Each path is a new rotation, seen through one point. The rows after it are directions, each followed by how far the rotation turns it, in degrees per step (0 if it stays put).
Each turn is a multiple of 5 degrees from 10 to 175, or 0.
Each row of a path follows its step; steps can be skipped.
path 1
step 7: [ 15.4 -22.9  -3.8  -3.9   2.3   5.3   9.7   5.7 -23.9  10.8  11.0 -30.6
  -7.7  -2.6 -11.3 -18.2   2.4 -27.6   9.4  23.7  14.4   7.2  36.4  24.4
  33.7 -23.2  14.5  -9.9 -18.7  -6.3   7.4  37.3 -11.7  15.0  10.6 -26.4
  -1.9   4.2 -17.1  -9.6 -16.3   5.0  -2.9 -36.0  11.6   5.4  15.9 -11.7
 -10.8   9.5  15.2 -24.3  14.5 -11.0 -17.4 -11.5]
step 12: [ -1.2   0.6   5.5  17.5   4.5  -1.3  19.9   5.1 -16.5  38.4  -5.6  -0.5
  -7.1 -16.4  30.7  -8.1  19.2  -5.2  -0.2 -10.8 -36.1 -15.2  19.7  10.0
   4.5  -4.1  43.8  29.2 -14.8   4.0  -9.9   8.8   4.9 -11.7   5.8  -3.7
 -15.6  -8.8   3.5 -13.9 -35.3 -14.0  20.6 -19.3   2.1 -33.5 -21.3  16.4
  -6.7 -12.3   5.2   3.8  16.5 -12.8  -1.0 -33.1]
step 14: [-12.4 -18.2   7.6   3.9  -9.8  22.4  17.9  -1.4   2.7  24.4   9.1   0.6
  -6.0 -15.2  -8.1  14.1   7.3  -7.1   5.6  -8.8  -2.7  11.2  37.8  21.2
  11.0 -28.5  40.3  37.6 -12.1   8.6   8.1   5.3   3.9  -9.9   8.7   5.1
 -39.2 -25.7  10.9  -7.8  -5.6  15.8  -2.3 -39.6  -5.2  12.0  -1.2   2.8
 -12.8   2.2  21.7 -11.4  13.0  13.3 -29.6 -17.7]
step 17: [-18.6   9.4   6.6  -1.7  23.7   4.5  -6.3  -0.1 -22.0   4.4  16.8 -21.0
   0.6  32.4  -6.9  22.7  13.3  10.5 -11.5  31.1 -22.2  13.2  -6.2  10.1
 -12.6  10.5  -4.1   2.5 -15.4   3.3  -0.8  -9.2  33.4 -11.6  37.2   2.2
   6.5 -17.4  -7.8   0.5 -19.1  -1.9 -21.4 -24.8 -13.3 -15.1 -25.0 -10.0
 -13.1  -4.4   6.9 -39.6  30.7 -31.5  -7.2  -3.3]
step 18: [ 22.3   3.3   7.3  25.6 -15.8 -12.1 -28.3  23.2 -18.1 -11.6  -3.3 -20.0
 -12.4 -13.5  11.3 -19.6   1.3  14.6  17.1  25.0  38.3  -5.8  23.0  13.6
  23.5 -21.6   9.7   1.0  20.8  18.3 -19.2  13.3  -4.2   7.9  14.1 -15.0
   7.5  -6.2 -15.2  -9.6  18.4  17.3  17.9 -41.9 -14.6 -14.6 -12.6  -3.5
  -3.2   9.5 -10.2 -18.7   0.0 -16.1 -11.3 -21.2]
step 23: [ 12.9 -25.9  16.3   1.1   9.6  18.3  13.2 -20.5   0.1  12.0 -14.5  -6.2
 -14.1 -21.0  10.3  -5.0  25.9 -37.6   0.2  -4.9  -8.0  19.7  26.7  34.6
  22.8 -21.1   1.1  -0.8  -2.1  -1.0   0.0  13.1 -16.9  -5.5   2.4 -29.0
 -14.0   6.3   7.6 -19.2 -39.7  15.3  -2.8 -17.6   9.1  -2.0 -19.3  10.9
  -5.8  -3.0   1.8 -33.5   3.5 -27.6  -9.1 -20.2]
step 29: [ 19.4 -33.9  -0.3  14.4 -18.8   4.6   5.7   4.6   2.0   2.7  31.8 -15.5
  13.1 -13.5  -0.5 -37.1  -7.5  24.9  19.5  10.3  13.5 -14.4  32.7  11.7
   1.9  10.1  30.0   9.0   2.5  14.6   9.9  27.0  15.5   6.4  15.1  24.7
 -10.1  -7.9 -30.0   7.5  -9.0   2.1   1.2 -13.2   0.2 -16.1 -25.6 -12.9
  19.0   4.5 -21.5 -14.5  13.7 -30.3  -5.9  -9.5]
step 30: [ 12.1  20.6   1.8  27.1   9.3   3.7  19.4  -3.5 -18.5  22.7 -18.9 -17.8
   2.9 -20.2  -0.1   1.5   7.4  -0.4   9.7   0.9   4.8  20.5  11.1  11.5
  24.0 -15.5  45.5  10.0  -3.3 -18.1  15.0   3.4  16.6 -22.6  -9.4   4.0
 -20.6 -12.5  27.6 -19.7 -17.9  16.1  -6.8   0.9   7.6 -10.3   4.7  10.5
 -33.6   2.7  17.8 -29.0  28.1   8.1 -28.9 -18.4]
step 35: [  3.2  21.1  -0.6  -2.2  32.1 -15.4 -21.8  30.6 -27.2  17.0  -2.5   2.3
   9.9   7.9  39.5   0.7   5.4   8.9  24.6  17.0 -11.2   3.3 -14.6  -2.7
  -2.0  20.3   2.3  -0.2   1.0   5.2  10.1   6.7  -6.6   4.3  12.7 -10.9
  17.2  -9.5   0.6 -35.1 -27.1  21.7  -2.5  -2.5 -21.0 -28.2 -35.4  -0.1
 -12.3   2.9  -3.7  -7.0  33.1 -32.9  -4.3  -7.4]
Speeds:
[ -1.3   2.2  -3.8   5.9  -2.3  -2.7 -10.1   2.0   0.6   1.7   2.0   9.2
  -3.7  -3.2   1.4  -2.0  -1.0   3.9   3.3  -7.5   0.3  -1.5  -0.3   1.6
  -5.5  -6.8   4.3   6.2   6.8   1.6   1.0  -5.8   0.2   5.6   1.1  -2.4
  -2.2  -4.0  -0.6  -5.2   2.4  -1.8   6.7  -3.8  -4.2  -1.9   2.0   4.0
  -2.4  -2.7   6.6   9.6   0.2   2.5  -5.6  -5.2] | 175
[  3.5  -2.9  -0.7  -0.2  -5.8  -2.0  -1.0  -2.6   3.2 -10.4  -0.3  -7.4
 -10.0  -1.0   4.0   2.2   4.6   7.9   2.9   0.8   2.4  -1.4   5.9   2.1
   5.1  -3.6  -1.5   1.4  -2.6   3.3   4.0   0.6  -2.2   7.3  -0.3  -1.3
  -8.5   6.3  -4.3   6.3  -3.1   6.5  -0.1  -2.0   4.0  -2.8   2.8   1.8
  -0.2   6.0   2.0   5.1   1.0   3.9   4.1   3.6] | 160
[  2.5  -7.8  -2.7  -0.8  -1.5   4.5   2.3   2.1   2.0  -1.5  -3.2   1.0
  -2.4  -2.5  -1.0  -5.4  -7.0  -1.9  -2.1  -2.0   7.2  -7.9  -8.6   3.8
   6.0  -5.3  -1.7  11.2  -0.7   4.1  -1.3   7.1  -2.6   2.6  -3.4  -0.5
   4.2  -1.1   1.9   1.9  -1.8  -3.8  -3.5  -5.7  -3.0  -0.8   5.0   2.0
  -0.8  -0.1   0.5 -10.0  -6.0   3.2   1.4  -3.9] | 160
[ 1.5 -4.1 -0.1 -2.0 -1.6  1.1  1.6 -4.8  0.1  8.5 -1.8 -0.5  4.9 -3.6
  3.7 -2.0 -1.9 -2.3  2.7  4.7  3.7 -0.6 12.7  6.3  6.2 -1.7 -2.0 -2.0
  9.4  1.6 -8.5  0.1  3.0  0.2  2.0 -2.2  7.6 -5.0 -4.1  6.0  2.1  3.5
  2.6 -0.5  2.0  4.3  2.4  3.6  0.2 -6.2  2.0  4.0 -1.7  5.5 -0.4  7.3] | 160
[-5.0  0.5  5.1  6.1 -4.5  4.5 -1.5 -6.0  3.6 -1.5  4.6  2.8 -7.5  1.0
 -1.7  7.1  8.1  3.7 -8.6 -2.1 -5.0 -2.7  7.4  5.4 -2.9 -0.2 -7.2  4.5
 -1.2  0.1 -1.3  1.2 -0.8 -6.8  0.9  0.5  3.3 -8.4  6.4  4.7 -1.3 -2.7
 -2.4 -0.7 -3.4  4.0  2.8  1.7  3.7 -2.7  0.6 -2.0  1.9 -4.1  5.0 -3.9] | 130
[ -4.2  -0.6  -8.6 -10.0  -4.4   6.1  -1.7  -5.3   3.4  -0.5   5.0   8.2
  -1.9  11.4   8.1  -3.2   4.1   1.5   5.7   2.9  -0.5   4.1  -2.6  -3.7
   0.2   2.1  -0.2   0.2   1.1   6.9  -1.2  -0.8   6.2  -5.5   1.8   5.2
  -1.2  -1.8  -1.7  -0.3   3.4  -3.1   1.8  -6.4  -1.5  -3.4  -2.6   1.0
  -1.9   3.6   0.8  -4.6  -0.1   1.8   4.3   3.5] | 95
[  0.7   7.3  -0.6   2.5  -2.9  -1.0   0.5   5.0  -2.7   0.7   2.1   2.7
   0.4  -3.7   0.4   2.2  -6.1   2.3   3.3   1.0  -7.4  -6.4   4.3  -7.7
   3.1   6.0  -3.2   2.7   1.6  11.1  -6.5  -1.5 -10.5  -5.0   1.1   0.9
   2.1   5.2   4.4  -2.5   0.4   4.0  -1.4  -6.6   6.6  -2.4  -3.2  -3.9
   2.8  -1.9  -2.3   1.4  -1.6   5.8   3.8  -3.8] | 110
